In the rows, zero is written as 128.
One turn moves every row onto another: examples first, then more rows asked:
z668: [126 110 131 122 129 137  93 180 139 121 126 121 134 130 158 128 136 108
 129 123 120 150 104 158  90 125  80 122 104 119 115 140 128 120 131 126
 134 138 108 125 151 129 163 119 127 146 141 132 119 126 103 139 152 126
 101 143 135 127  90 186 127]
z895: [130 135 163 128 123 159 100 162 111 121 118 106 118 112 133 132 117 161
 125  96 131 148 128 117 116 113 121 133 135 132 119 107 143 149 123 123
 137 123 126 112 107 150 135 150  84 126 156 115  99 134 158 152 154 110
 114 157 138 126 127 157 123]
z768: [138 139 159 124 137 182  79 145 154 142 136 119 130 123 142 126 123 142
 138 132 128 131 116 151 114 105 127 133 142 122 111 119 143 122 128 122
 146 104 116 111  93 109 122 126 114 175 146 124  99 127 117 142 143 106
  97 133 131 124 128 162 114]
z979: [101 164 164 109 160 139 122 135 149 147 104 129 127 131 145 154 148 163
 119 157 151 123 140 130 129 120 121 118 136 152  93 132 114 115 142 129
 125  99 124 151 139 111 131 135  86 114 104 141 143  80 114 131 128 142
  94 109 146 141 130 135 128]
z55: [109 151  91 118 151 159 135 141 122 163 110 118  85 146 141 128 127 140
 126 140 162 116 127 122 124 135 124 126 119 170  96 141 122 169 111 136
 156 123 146 132 132 144 119 153 122 117  88 100 125 110  96 136 136 126
 103 108 129 134  92 129 133]
z910: [111 122 106 136 118 139 115 127 116 147 103 135 143 108 170 114 136 134
 109 138 126 106 171 161 162  86 133 135 116 140 132 131 117  94 101 141
 155 126 157 165 137 124 137 187 113 124 128 132 117 134 145 129 130 142
 120  94 132 127 102 128 130]
z131: [110 157 116 151  88 149  90 147 137 142 135 132 121 133 131 146 131 137
 134 122 130 120 121 149 123 148 135 155 130 152 133 135 130 137 132 124
 110 128 112 114 158 115 157 131 138 126 122 133 119 102 147 174  94 134
 105 127 114 144 105 202 125]
z84: [108 152 129 119 135 154 122 161 155 156 104 110 124 131 140 143 134 118
 145 133 158 114 116  96 117 128 104 114 141 184 113 123 115 145 153 148
 147 126 120 121 118 113 119  98 131 112 120 132 120 135 105 137 136 130
 148 101 151 122 115 174 148]
z958: [131 118 167 108 140 147 109 133 116 107 112 103 143 113 146 110 135 118
 147 106 123 121 105 144  95 124  82 135 104 147 145 126 147 124 122 127
 163 133 130 119 168 131 167 158 102 141 131 124 107 125 137 137 151 139
 108 129 118 129  93 137 139]
z299: [ 88 131 111 141 160 135 120 143 136 139  86 144 111 111 178 146 147 144
 137 127 133 121 150 141 118 142 141 126 109 158  85 156 122 130 115 144
 141 129 125 110 147 122 134 126 144 118 112 104 141 114 108 129 152 134
 100  99 125 115  98 137 148]
z154: [123 135  99  99 107 144 110 166 120 145 130 104 128 144 132 135 132 141
 121 141 119 117 146 167 174 119 138 134 160 159  95 142 115 149 118 125
 138 131 128 145 167 168 155 140 130 118 143 122 124 114 125 127 117 130
 156 108  94 109 123 120 114]
z784: [155 149 144 164 119 175 117 125 111 143 142  98 133  99 140 100 120 148
 139 132 129 115  98 128 120 112 114 152  89 125 102 124 133 140 133 120
 140 111 129 130 148 143 128 154 138 123 117 115  98 128 121 145 129 127
  75 143 127 151 108 161 138]
z759: [110 142 181 132 126 106 132 171 140 137 106 122 136 126 131 137 122 103
 127 149  99 126 161 141 126 105 114 163 146 111 101 130 112  99 127 101
 157 129 135 147 143 107 126 121 142 103 126 159 117 130 130 151 132 114
 127 122 111 132 124 144 129]
z605: [105 137 125 115  99 164  96 124 117 162 149 112 129 131 146 110 118 146
 140 134 139 114 104 125 102 127 161 140 105 140 125 145 137 117 120 151
 117 146 120 136 150 140 164 143  99 150 113 123 100 117 144 181 119 158
 136 122 119 130 126 124 145]
z834: [131 142 131 115 140 180 109 126 128 151 132 139 111 119 152 144 127 156
 123 149 155 123 105 137 152 152  92 168 154 163 114 132 152 123 107 136
 140 124 116 128 154 138 127 161 109 136 147 150 106 154 159 167 134 133
 127 109 118 123 117 152 113]
z601: [104 151 108 109 131 144  89 159 150 107 127 101 113  92 150 113 130 113
 158 166 122 138 125 140 129  79 110 159 121 155 107 149 132 117 138 138
 158 143 132 137 152  86 139 152 120 139 108 143 105 119 127 128 136 126
  99 154 131 128 134 139 126]
z765: [114 148 117 123  84 141 102 137 144 134 121 109 137 143 134 154 123 101
 125 116 136 100 147 123 143 124 114 160 144 157 120 125  92 127 103 129
 149 141 124 130 153 174 150 151 138  87 150  96 108 149 127 154 117 103
 148 107 136 123 118 143 140]
z234: [139 157 147 100 111 113 104 176 122 129 114 108 108 126 115  98 132 157
 151 130 129 122 106 118 137 119 107 120 113  98 117 149 148 113 109 121
 125 133 112 115 146 155 150 143  97 150 140 139 132 117 120 154 162 113
 102 131 154 141  97 122 124]
z593: [106 143 120 140 134 145 154 139 128 152 111 121 130 116 119 146 153 127
 126 138 155 100 130 109 109 133  87 110  80 166 112 121 102 112 149 127
 134 120 136 140 142 107 141 119 108 113 112 117 107 140 140 146 140 143
 112  88 172 125 110 142 146]
z508: [149 145 161 133 111 119 105 149 135 145 114 123 149 126 103 139 145 116
 112 157 164 113 131 147 137 147 109 129 137 107 103 114 109 129 117 109
 150 141 154 159 107 152 123 144 126  94 144 166  95 128 157 133 128  98
 115 119 146 116  92 139 135]
z236: [135 124 115 105 107 138  81 151 145 156 139 123 109 121 134 138 127 174
 120 134 141 101 137 146 112 139 124 152 124 140 104 150 143 122  77 134
 115 140 122 138 138 128 134 119 124 115 153 160  86 143 135 150 129 125
  89 144 164 116 128 148 126]
z252: [ 93 125 140 119 128 141 144 157 141 127 141 127 135 125 112 111 129  98
 121 142 138 155 141 151 111 104 124 141 146 107 117 126 123 125  99 124
 170 130 153 144 126 135 102 139 122  99 121 123  96 144 135 159 138 136
 147 118 113 111  78 111 150]
z780: [136 136 142 156 113 127 162 143 128 167 132 111 131 139 105 125 140 113
 112 160 147 130 127 127 152 144 100 116 147 102 106  86 109 122 131 116
 120 139 159 128 149 131 143 160 121 134 126 131 130 135 101 132 131 132
 137 116 110 109 116 157 144]
z224: [117 117 131  96 101 149  96 145 184 150 131 114 153 115 159 135 140 113
 128 157 131 107 125 144 149 131 143 152 129 149 106 136 100 114 111 116
 118 101 148 136 125 134 171 131 136 113 122 126 129 142 120 136 109 129
 153 114 121 111 108 112 102]
z24: [115 141 128 134 109 110 107 130 141 117 105  98 152 131 132 110 138 137
 130 146 128 112 142 132 152  93 154 109 123 124 127 145 112 108 116 144
 124 134 128 154 133  93 153 165  97  97 154 154 140 138 142 126 107 120
 124 104 136 113 147 145 147]
z957: [142 129 153 134 141 128 103 146 154 151 110 123 126 128 145 105 119 112
 107 165 142 118 120 140 134 143 129 130 177 129  65 139 118 139  97 130
 166 141 149 143 121 138 127 173 119 116 132 150 126 132 118 146 147 101
 126 120  98 107 119 125 154]
z578: [106 164 101 109 137 151 124 178 109 110 142  94 131 137 132 150 141 122
 139 134 147 152 159 143 127 122 103 137 125 134 132 155 134 102 131 125
 152 143  96 136 134 113 150 169 113 126 136 120  98 125 166 120 139 131
 131 156 144 129  86 150 134]
z86: [128 165 115 109  89 120 101 107 142 156 162  97 135 151 111 143 131 124
 134 166 126  98 136 160 126 102 104 153 124 160 112 120 107 130 129 138
 131 109 153 149 138 146 141 153 127  95 130 133 126 139 110 139 110 127
 138 130 143 122 115 137  97]
z188: [ 98 170 136 139 132 135 117 158 114 141 113 114 119 143 135 162 154 164
 139 160 137  73 136 127 137 140 120 112 109 160  85 132 122 135 156 108
 132 127 139 159 129 125 156 107 125 117 121 144 123 120 120 128 139 127
 108 104 164 154 107 131 120]
z891: [ 99 143 152  88 148 150 102 131 139 126 114 114 121 117 163 166 128 154
 134 116 148 122 152 119 115 139 150 113 112 154  98 122 108 125 126 144
 155 133 117 133 115 130 152 118 106  81 113 116 113 100 125 127 133 135
  97  97 129 118  92 121 124]
z141: [120 133  98 127 109 176  87 161 148 111 142 127 131 103 146 119 152 136
 157 150 146 109 151 124 159 134 124 135 144 119 114 121 137 119 130 138
 137 150 111 128 143 124 157 162 111 178 137 131 140 127 111 108 134 132
 110 111 157 131  81 131 161]
z12: [ 92 149  88 118 138 129 117 142 124 146  95 123 115 137 105 133 138 158
 146 121 165 133 136 120 119 124 115 107 145 146 123 140 119 161 132 155
 138 133 126 142 127 124  96 117 105 113 139 120 123 110 115 144 151 114
 126 102 147 143 102 131 163]
z791: [121 126 148 151 101 109 110 107 131 141 123 117 120 121 124 128 139 122
 131 143 121 120 167 151 138 132 153 124 138  99  98 108 129 130 121 126
 134 161 173 131 157 144 139 142 122 133 137 140 131 114  98 128 138 115
  98 117 121  98  87 109 144]
z199: [149 155 112 121 110 127 106 141 156 134 124 104 119 109 139 148 125 142
 127 140 134 139 143  82 150 136  99 167  94 125 123 123 125 122 124 129
 114 147 140 127 140 123 162 190  95 132 118 121 118 119 113 107 140 131
 106 142 147 146 112 161 149]
z632: [112 155  95 121 112 163  99 121 137 140 101 139 146 134 128 122 130  98
 111 141 143 163 141 140 166 108 140 118 144 140 128 139 109  96 128 143
 124 116 142 159 135 134 114 179 122 111 135 134 128 111 130 132 134 127
 125 117 120  94  98 174 153]
z828: [145 157 142 119 110 143  97 150 141 120 140 117 117 119 140 110 132 150
 131 143 147 139 102 147 141 124  91 124 150 127 125 138 143 115 117  91
 143 105 137 106 163 132 121 170 103 144 115 122 119 104 100 153 167 121
  97 113 141 155  78 165 124]
z576: [143 129 128 173 120 173 120 173 118 148 139 101 126 121 138 118 123 144
 123 130 109 118 116 137 129 138 143 124 107 127  94 161 160 133 144 124
 135 114 104 127 131 139 155 134 120 146 160 124 119 125 127 151 142 123
  99 145 121 139  68 136 140]
z279: [136 163 166 130 112 117 128 139 143 158 149 141 136 129 122 110 109 108
  97 141 104 124 137 155 116 119 141 117 108 126  98 113 116 119 118 122
 145 145 153 137 119 125 170 145 136 113  91 115 103  94 138 129 123 151
 121 116 107 111 110 129 132]
z46: [110 157  90 142 130 123 131 144 157 131 110 153 135 143 124 111 135 121
 108 141  95 117 145 140 170 106 110 131 101 137 106 137 114 126 107 120
 117 132 127 166 130 109 138 158 134 119 144 132 129 157 132 141 125 129
 139 129 154 101 116 175 147]
z146: [120 150 137 175  93 115 118 155 108 150 139 143 133 122 131 104 123 103
 130 131 115 127 145 151 120 120 126 111 147 136 117 115 119 152 146 135
 165 162 138 126 127 134 140 137 154 126 118 137 132 132 141 151 131 118
 164  97 116 127  96 149 130]

z828 -> z784
z236 -> z141
And these:
z765 -> z24
z252 -> z508
z55 -> z593

